In the rows, 128 means zero.
A single turn carries every row of the set below to another of its rows. Some are shown first; where does it send the rows asked next?
vanub: [129 107 132 144 124  85 121 122 130  93 176 142 132 164 119 153 124 121
 144 141  67 126 152 104 129 120 151 146 120 131 124 160 120 114 145]
leguv: [123  95 117 128 137 164 144 133 140 149 173 138  97 140 122 106  96 124
 143 118 109 140 154 137 118 154 138 129 171 159 121 134 109 175 135]
suba: [117  93 134 102 118 116 145 130 142 140 132 174 128 138 147 113  92 156
 105  97 118 130 112 125 137 128 129 148 141 133 126 172 124 146 139]
duluk: [167  95 134 124 145 146 152 141 127 138 169 123 122 147 131 114 128 126
 150 130  83 145 182 104 145 155 131 119 125 120 108 122 108 144 135]
ruf: [109  94 109 124 110 136 122 104 133 154 134  89 122 133 140 138 143 189
 130 139 116 141 161 153 172 134 119 120 117 154 153 153 120 133 135]
tedaf: [128 105 132 139  92  84 133 108 113 122 151 105 132 149 134 142 150 155
 157 132  91 128 148 141 174 137 146 139 101 146 150 137 117 135 140]
vos: [118 104 100 165 120  99 113 134 150 117 128 102 134 153 115 126 117 146
 129 157 101 124 126 142 104 135 119 144 133 167 156 148 120 145 119]
ruv: [ 76  98 126 124 110 122 143 118 135 156 177 146 135 151 143 111  97 117
 126 118  98 129 144 155 103 127 117 128 149 129 142 176 128 155 123]
rer: [111 133 105 125  79 126 128 127 126 157 131 128 139 160 110 138  99 152
 111 136 103 112 114 127 140 119 123 141 132 143 170 125 135 125 125]
Zas: [114 115 131 118  93 122 145 138 134 154 179 119 139 150 109 124 122 146
 114 168  81 140 124 154 137 121 123 121 133 121 156 178 150 121 155]
zudad: [135  81 122 114 136 116 132  86 140 134 159 172 114 132 119 143 109 117
 133  96 108 118 103 126 114 148 105 143 141 124 138 146 136 143 138]
lito: [109  77 130  69 131 129 143 120 122 113 160 151 100 126 133 148 118 145
 112 127 105 144 174 128 160 127 125 102 142 132 145 156 119 122 164]
sodus: [115  98 113 117 142 131 126  77 128 137 157 139  91 154 110 156 137 124
 127 115  92 139 163 117  85 140  99 122 129 146 144 127 131 109 136]
Zuna: [155 102 107 124 130 131 133 113 162 136 167 134 113 126 106 177 100 149
 148 148 121 151 128 111 139 154 153 133 148 126 117 151 109 117 159]
vuvit: [125  80 127 157 154 123 125 133  97 130 124 100 126 137 121 112 141 154
 116 138  72 115 167 118 134 104 142 116 119 132 117 138 114 138 125]
rivi: [154 122 138 150 124 123 116 126 134 154 173 100 122 160 129 131 143 150
 143 153  91 148 139 139 139 152 114  98  97 121 134 132 134 119 152]
gep: [142  93 131 150 144 134 151 100 142 149 157 135 112 139 141 136 105 148
 138  85 114 151 152 107  98 106 161 138 154 158 131 127 116 140 154]
zat: [111 126 107  80  89 153 138  92 127 143 177 157 130 139 128 151 120 150
 113 129 106 116 148 119 159 110 122 134 140 131 149 137 141 122 139]
bop: [151  71 143 166 147 134 147 112 117 116 149 139  96 143  92 119  83 128
 132 128 103 138 146 116 120 125 157 143 129 154 146 144 130 143 167]
danif: [132 118  90 119 141 130 124 119 143 162 155 147 150 134 172 153 131 137
 136 103 129 122 149 113 120 121 130 109 138 150 119 139 100 136 137]
fiter: [141  89 135 144 136 131 138 111 118 130 153 110 120 122  96 137 140 169
 141 150  95 135 137 102 135 134 164 141 138 117  92 124  98 136 122]
dozi: [124 111 108 118 104 135 146 153 132 125 137 143 149 142 136 105 102 157
 112 149 139 124 175 126 150 114 142 145 135 161 134 176 108 142 131]
ludum: [140  80 112 115 134 136 146  92 122 105 153 136  87 127  87  98 122 141
 114 174  98 131 129 126 125 155 131 136 109 154 128 159 134 132 142]
zafom: [139  79 104 133 128 109 140 105 101 125 156 117 122 133 134  89 129 111
 127 122  98 112 173 129 136 103 135 102 103 149 166 158 134 117 128]
taz: [105  76 105 121 137 156 101 121 121 158 144 112 113 125 109 124 109 151
 114 143 131 124 128 125 140 130 117  78 132 145 164 141 111 121 123]

vos turns into danif
rivi turns into ruv
ludum turns into taz
And these:
bop turns into ruf
rer turns into gep

